50 stands for zero in the data rows.
Every row has one hidden group. There are 2 groups. Groups can overlap: rows of different groups may look alike.
The rows in order, each followed by its group:
78 69 83 39 68 65 37 99 46 51 79 61 49 70 a
38 47 39 47 60 44 59 60 67 60 51 51 43 46 a
40 52 40 60 46 44 49 37 45 48 47 50 44 53 a
43 45 40 49 38 43 48 32 53 51 40 44 54 43 b
62 40 52 38 42 61 41 31 43 46 40 49 62 46 b
61 69 78 44 80 52 43 99 46 51 75 53 40 64 a
38 45 40 63 41 44 64 30 50 48 43 50 50 41 b
40 44 41 59 42 42 53 36 54 52 40 45 45 46 b
65 41 49 37 40 56 48 32 42 49 38 49 71 45 b
45 45 48 53 42 58 43 33 50 46 49 46 46 43 b
51 42 42 47 39 63 50 33 47 49 47 41 47 47 b
43 47 52 37 60 47 48 72 57 54 59 47 42 41 a
65 64 68 43 68 54 41 90 48 48 61 52 46 57 a
38 55 39 75 52 40 53 37 49 56 43 57 39 48 a
42 45 45 46 42 47 57 33 59 52 42 45 55 45 b
42 72 39 64 51 42 41 59 44 45 78 57 42 64 a
90 74 90 43 75 59 38 99 45 50 75 68 47 77 a
40 40 39 72 46 45 74 36 48 50 43 46 45 58 b
41 44 40 51 44 44 62 33 51 53 36 46 53 42 b
40 42 41 50 40 42 57 33 54 47 38 49 53 41 b
58 40 52 43 41 57 44 35 46 46 38 51 72 43 b
40 39 44 40 44 50 45 34 56 48 37 45 57 42 b
